500 stands for zero in the data rows.
Here are some numbered points:
[492,377,305,179,347,657,317,520,436,419,302,517,483,484,611,340,535,312,
 576,479,623,367,320,364,605,380,390,341,408,338,661,324,229,612,532,442,
 762,342,642,562,558,336,277,242,623,688,423,620,523,642,654,98,747,672,
 295,635,500,652,644,372,541,270,560,406,397,387,442,350,581,596,287,244,
 369,334,587,402,464] 0
[460,464,355,246,294,724,359,417,660,417,460,484,419,372,523,448,638,524,
 537,522,635,576,445,450,576,464,313,341,456,311,652,347,233,496,530,351,
 674,300,565,517,518,367,295,327,683,574,402,734,510,600,581,340,675,729,
 285,564,483,701,575,325,557,442,423,394,394,360,515,321,461,568,504,369,
 426,324,611,371,419] 1
[527,435,448,232,279,523,486,329,672,416,443,533,420,376,296,386,662,691,
 513,542,650,566,628,590,592,640,329,406,431,455,644,470,271,318,561,311,
 661,385,440,535,475,420,288,339,518,344,366,646,368,580,566,317,461,670,
 269,524,609,656,607,284,691,604,408,432,351,359,421,306,206,522,691,440,
 519,455,426,421,450] 2
[475,383,607,243,153,263,648,535,744,435,423,458,381,345,434,439,332,749,
 606,539,587,415,761,561,351,653,385,457,288,591,624,590,349,375,528,396,
 610,435,424,532,303,598,328,485,379,244,392,527,318,618,575,692,301,665,
 279,518,612,576,495,279,679,669,346,451,346,372,314,443,377,345,648,397,
 649,594,328,577,503] 3
[501,427,711,397,297,441,735,714,660,461,335,579,452,425,295,331,394,710,
 607,506,657,296,747,491,496,569,564,593,349,650,585,723,470,430,570,616,
 742,666,512,512,420,641,456,503,314,301,495,342,540,600,670,427,404,644,
 506,655,655,550,536,333,628,540,375,487,442,415,285,550,547,305,692,312,
 612,693,449,614,500] 4
[461,576,719,618,298,674,685,557,688,456,304,576,466,478,331,389,365,626,
 543,448,556,633,674,382,82,341,523,673,622,487,422,621,544,372,549,671,
 777,674,614,468,601,712,632,559,303,496,540,334,680,565,541,330,538,677,
 647,449,515,356,451,344,632,363,411,422,516,524,354,576,582,475,536,193,
 628,671,650,635,520] 5
[466,581,695,538,518,609,670,475,593,450,499,568,448,547,244,314,378,462,
 393,378,483,639,527,371,48,333,468,673,666,450,284,707,571,311,563,376,
 789,694,654,425,839,611,661,566,382,757,520,346,761,535,507,48,500,686,
 716,226,495,397,441,342,683,254,528,414,568,613,488,586,378,574,322,251,
 636,719,537,589,518] 6
[471,568,644,465,625,590,620,538,575,505,631,542,513,502,151,331,695,261,
 261,409,394,443,386,521,46,340,398,622,674,496,286,732,561,487,625,324,
 743,680,693,397,777,453,582,513,610,448,423,456,748,519,381,278,338,632,
 613,392,399,416,508,396,699,524,488,449,474,654,524,616,220,550,376,338,
 615,741,505,570,505] 7
[371,590,541,412,419,373,505,752,656,446,626,329,320,419,656,519,457,386,
 344,517,242,406,490,535,0,209,253,675,742,541,365,609,691,802,476,438,
 555,582,556,209,506,570,666,491,708,229,385,929,649,420,261,999,320,609,
 494,454,327,142,378,381,432,754,240,307,343,573,320,749,506,463,529,436,
 714,476,747,776,511] 8
[508,337,228,551,757,381,400,652,484,721,759,571,596,564,281,296,412,336,
 254,329,389,640,280,659,576,662,429,575,429,748,354,570,541,389,711,278,
 843,643,721,490,857,380,662,214,319,706,442,300,544,663,441,0,517,400,
 773,493,542,498,825,739,454,607,534,676,364,391,419,570,702,374,613,401,
 492,401,604,538,419] 9
[438,280,378,546,350,649,304,493,683,545,578,363,354,443,846,514,292,398,
 509,554,258,642,440,481,289,605,249,619,295,259,255,315,645,607,567,596,
 523,222,560,459,349,682,687,422,331,381,413,424,321,596,511,630,566,501,
 528,168,471,382,371,441,319,617,343,426,440,340,283,596,386,305,414,410,
 768,219,363,646,497] 10
[474,419,257,609,255,683,365,372,653,650,519,520,382,364,631,523,337,335,
 576,564,401,322,392,392,628,612,369,335,345,289,423,288,599,530,556,750,
 468,284,675,617,344,735,652,460,273,352,527,330,394,591,620,398,524,581,
 353,362,398,594,424,511,344,381,329,460,392,383,502,545,569,313,276,366,
 667,346,495,511,519] 11
[458,498,318,633,140,749,412,392,792,664,275,436,284,253,845,633,620,326,
 715,685,438,380,524,396,0,403,415,260,429,196,626,237,723,666,344,605,
 235,302,665,513,343,757,554,462,470,508,617,486,372,510,493,999,439,737,
 170,687,304,438,263,476,453,418,194,269,374,420,548,608,749,325,440,379,
 699,202,787,445,542] 12
[386,270,624,344,447,490,477,364,673,427,260,467,476,460,667,320,495,293,
 626,577,443,460,444,556,310,475,422,358,213,280,593,269,561,793,491,484,
 566,277,512,635,565,401,273,352,755,527,637,698,320,574,577,271,371,712,
 311,501,563,661,455,240,727,502,378,244,458,320,644,351,154,357,660,266,
 705,307,603,312,630] 13
[425,365,730,450,507,283,618,632,741,343,367,505,388,389,385,389,322,368,
 644,464,530,473,623,627,482,583,454,406,271,527,626,310,569,560,537,578,
 677,572,496,619,367,395,337,413,462,307,552,708,314,598,596,453,342,672,
 295,611,610,533,523,297,737,630,389,437,395,510,601,327,132,327,690,525,
 689,464,411,266,664] 14
[512,373,692,625,435,304,695,697,695,312,370,549,403,362,418,368,405,479,
 610,316,653,327,662,514,592,634,412,566,452,688,436,392,431,372,662,703,
 702,693,574,556,418,540,529,594,264,325,401,331,483,552,620,321,368,632,
 529,605,639,429,634,426,668,603,445,624,357,719,486,344,444,479,680,687,
 691,644,415,302,603] 15
[466,379,400,578,446,363,587,638,380,545,620,470,427,450,695,422,604,384,
 415,497,277,649,453,633,0,675,278,603,572,254,431,577,582,710,452,356,
 541,648,298,363,591,743,723,561,335,439,535,435,516,388,293,4,388,388,
 622,224,684,547,592,324,427,678,363,617,484,424,318,668,562,479,575,658,
 590,566,336,563,426] 16
[415,566,577,280,640,420,672,710,317,463,643,483,411,483,706,404,581,410,
 270,454,327,713,350,468,0,610,371,526,698,459,605,332,580,328,355,350,
 354,622,234,426,620,722,696,540,532,323,802,541,727,372,211,0,327,336,
 607,261,604,464,526,395,723,646,391,441,681,399,363,502,473,673,483,657,
 591,310,275,343,486] 17
[491,610,552,359,578,709,784,418,518,646,678,467,375,531,638,564,397,304,
 417,533,503,701,522,278,0,328,589,459,818,627,656,244,668,375,530,354,
 312,448,345,484,460,698,709,416,643,450,655,747,740,377,137,2,370,343,
 463,381,357,190,351,555,501,626,451,350,656,435,425,599,404,494,292,755,
 412,246,382,354,588] 18
[656,418,383,370,666,699,777,316,651,679,638,509,423,676,318,723,493,543,
 519,598,637,549,625,260,0,267,801,496,657,642,694,284,580,520,598,670,
 583,368,670,571,534,610,473,314,573,730,652,665,728,495,174,0,363,300,
 566,593,397,493,387,627,418,351,505,421,503,619,462,699,747,558,669,692,
 275,323,444,333,684] 19
[754,461,218,268,780,561,741,292,223,726,367,551,702,812,100,718,749,660,
 530,504,750,301,609,411,449,373,785,529,272,746,654,381,447,428,502,575,
 705,542,657,679,617,498,328,210,456,783,813,513,774,611,278,0,340,260,
 724,679,633,841,584,567,674,235,691,539,362,739,517,351,639,703,651,354,
 226,524,434,357,637] 20
[645,722,383,240,429,394,721,485,332,570,365,343,651,755,515,738,649,567,
 636,690,577,489,733,489,47,275,656,640,500,474,576,473,466,444,233,354,
 502,375,345,621,358,588,285,323,544,507,611,814,602,584,328,654,434,339,
 675,597,629,607,454,244,703,349,449,303,424,736,278,221,526,357,334,283,
 410,674,505,647,561] 21
[622,751,425,635,379,274,734,702,272,679,690,378,717,725,387,665,419,558,
 599,600,602,690,626,642,385,497,807,639,707,428,536,712,444,261,279,335,
 410,436,372,644,420,547,305,256,525,546,451,649,500,588,479,93,743,377,
 596,657,620,681,687,456,633,414,457,434,612,744,298,262,558,528,406,428,
 444,628,529,505,446] 22
[474,763,450,505,213,600,551,462,469,605,696,327,607,552,402,793,324,638,
 640,646,551,677,608,563,228,622,664,603,645,272,591,602,475,413,266,331,
 293,253,405,656,344,575,311,333,674,552,403,774,369,583,620,418,725,488,
 450,577,508,678,460,476,431,360,344,335,681,577,352,240,137,703,508,469,
 683,464,638,318,369] 23
[461,726,284,369,322,738,396,314,640,603,693,436,497,422,262,819,408,700,
 581,561,690,706,491,481,429,676,555,444,746,316,664,491,551,448,470,348,
 376,421,642,631,480,507,391,341,662,702,395,664,385,603,592,343,709,609,
 303,637,389,643,460,649,335,307,379,381,630,419,616,266,515,727,705,470,
 603,449,734,254,370] 24
[393,330,360,254,443,621,353,286,611,425,434,469,529,442,475,526,570,350,
 605,583,577,706,338,495,569,574,429,445,501,257,587,393,515,618,736,507,
 491,447,594,695,696,375,356,463,604,710,497,554,335,613,637,93,751,699,
 388,567,487,509,364,550,481,202,430,384,500,334,697,290,481,659,583,233,
 704,533,661,220,400] 25
[572,500,188,650,315,740,441,391,439,647,335,556,393,246,596,540,725,410,
 625,583,521,635,493,463,647,364,486,279,491,406,685,387,656,514,475,681,
 347,709,662,591,464,478,612,467,424,741,638,386,406,617,496,550,705,685,
 289,616,317,342,339,749,487,376,301,475,289,394,688,638,813,333,342,411,
 562,489,739,430,380] 26
[560,594,310,771,350,652,525,530,281,591,642,587,489,284,474,471,541,524,
 608,445,413,387,461,565,705,477,465,247,476,384,608,504,637,521,336,696,
 393,567,468,592,441,446,638,522,362,626,745,270,428,483,594,17,563,651,
 300,494,465,358,404,509,661,380,353,480,391,391,712,666,646,403,329,519,
 538,587,699,618,329] 27
New points follow, each followed by the numbers of its three nearest points above, looking only along the 5 directions in which the numbered points spread most, nearest first.
[544,595,464,642,586,618,392,376,693,243,561,416,334,613,619,710,595,733,
 591,649,313,374,439,441,34,438,657,595,345,215,561,600,432,768,544,739,
 223,302,620,512,219,784,676,748,521,397,481,468,381,291,545,752,350,331,
 471,569,592,430,421,473,408,652,565,512,521,694,214,560,217,321,242,706,
 374,632,338,538,623] --> 8 10 5
[520,742,566,690,485,624,702,330,722,496,650,471,317,250,736,858,689,651,
 574,625,593,366,539,380,0,277,715,309,621,673,583,402,377,260,471,478,
 372,439,372,250,214,423,682,645,471,356,428,610,396,587,505,804,395,340,
 485,551,359,253,477,589,289,724,681,490,245,439,520,773,728,462,400,599,
 339,308,586,461,684] --> 8 5 10
[535,330,330,545,670,501,311,689,671,524,332,532,486,710,263,350,386,536,
 589,594,291,319,315,560,645,727,405,679,217,337,518,706,523,637,363,728,
 593,282,657,673,386,712,531,692,262,475,399,421,457,502,604,0,319,347,
 400,333,768,690,444,480,483,594,553,610,439,517,362,518,498,451,305,622,
 345,665,414,606,457] --> 15 7 6
[413,588,572,591,468,594,353,554,360,454,460,434,627,379,564,514,336,550,
 337,677,181,649,575,592,0,603,249,490,444,581,555,551,657,391,290,435,
 425,536,241,605,249,666,693,465,376,418,449,640,386,459,466,390,462,572,
 588,312,605,338,435,288,343,529,286,259,511,350,331,598,588,326,524,664,
 577,489,602,692,533] --> 8 10 16
[475,292,760,498,417,306,309,563,380,227,608,530,480,819,587,245,678,684,
 526,397,493,589,499,433,657,711,602,522,266,376,433,664,441,355,576,529,
 405,282,582,283,702,378,213,659,662,708,505,342,336,421,419,88,624,516,
 481,421,464,787,633,257,374,201,759,704,404,657,323,482,435,719,669,582,
 720,649,563,574,413] --> 2 0 1
[492,386,651,634,498,313,325,509,492,277,548,555,412,760,663,416,494,726,
 597,287,463,384,558,359,111,494,515,630,434,568,354,418,574,471,605,718,
 322,339,659,219,536,393,343,614,677,593,522,406,382,480,473,479,628,425,
 582,413,385,695,493,306,350,275,746,722,355,700,423,470,604,631,677,632,
 643,332,434,656,457] --> 5 7 6
[445,381,672,448,283,599,386,469,652,628,611,548,487,423,545,377,717,533,
 557,566,610,702,579,596,728,451,634,348,215,337,463,548,524,420,453,316,
 667,422,630,529,759,378,278,561,587,729,445,324,386,543,428,214,356,714,
 342,638,459,647,587,489,343,270,496,372,385,321,565,590,170,675,674,299,
 660,563,575,332,389] --> 0 25 1
[365,388,793,532,545,264,297,387,336,391,236,438,644,483,720,461,258,282,
 260,590,277,617,485,589,0,646,276,644,396,564,385,446,516,659,498,354,
 483,526,266,572,367,381,455,547,618,372,412,752,583,308,517,554,451,470,
 653,145,558,363,294,212,407,521,526,340,729,428,632,284,340,432,327,578,
 376,264,350,622,445] --> 16 17 10
[422,593,599,569,543,425,608,574,431,601,638,482,447,403,751,616,509,354,
 670,623,561,300,588,489,0,267,459,560,613,571,372,373,374,664,533,399,
 393,347,301,347,328,473,534,680,434,314,367,778,457,459,523,707,587,323,
 389,497,349,530,302,416,360,692,686,350,492,384,628,679,364,612,329,473,
 694,620,362,514,704] --> 8 10 16
[403,704,496,286,227,326,676,592,359,373,386,318,620,393,472,604,323,527,
 623,369,165,540,519,354,399,658,372,518,662,263,583,647,598,738,262,579,
 296,204,270,506,309,695,598,759,397,377,704,475,248,339,546,0,317,620,
 455,194,634,393,330,258,621,485,472,280,684,351,705,509,464,680,506,597,
 397,674,675,408,698] --> 16 10 13
[529,789,202,377,492,341,801,376,407,678,320,396,561,285,290,829,289,447,
 638,284,321,730,610,191,303,547,562,497,867,505,739,628,673,487,261,481,
 221,670,425,416,484,766,825,650,279,544,779,326,372,240,350,239,336,474,
 511,336,555,399,499,725,495,627,497,438,633,439,677,706,830,583,650,619,
 220,624,598,299,719] --> 19 6 5
[469,445,476,688,672,408,415,677,443,677,732,513,574,801,588,432,296,530,
 373,377,580,446,406,455,263,364,750,657,710,634,291,370,570,646,640,336,
 333,629,326,292,311,295,511,501,623,354,432,642,749,491,600,303,331,361,
 561,635,410,517,303,401,413,673,743,728,640,349,694,297,433,453,441,435,
 320,471,279,632,491] --> 7 16 6
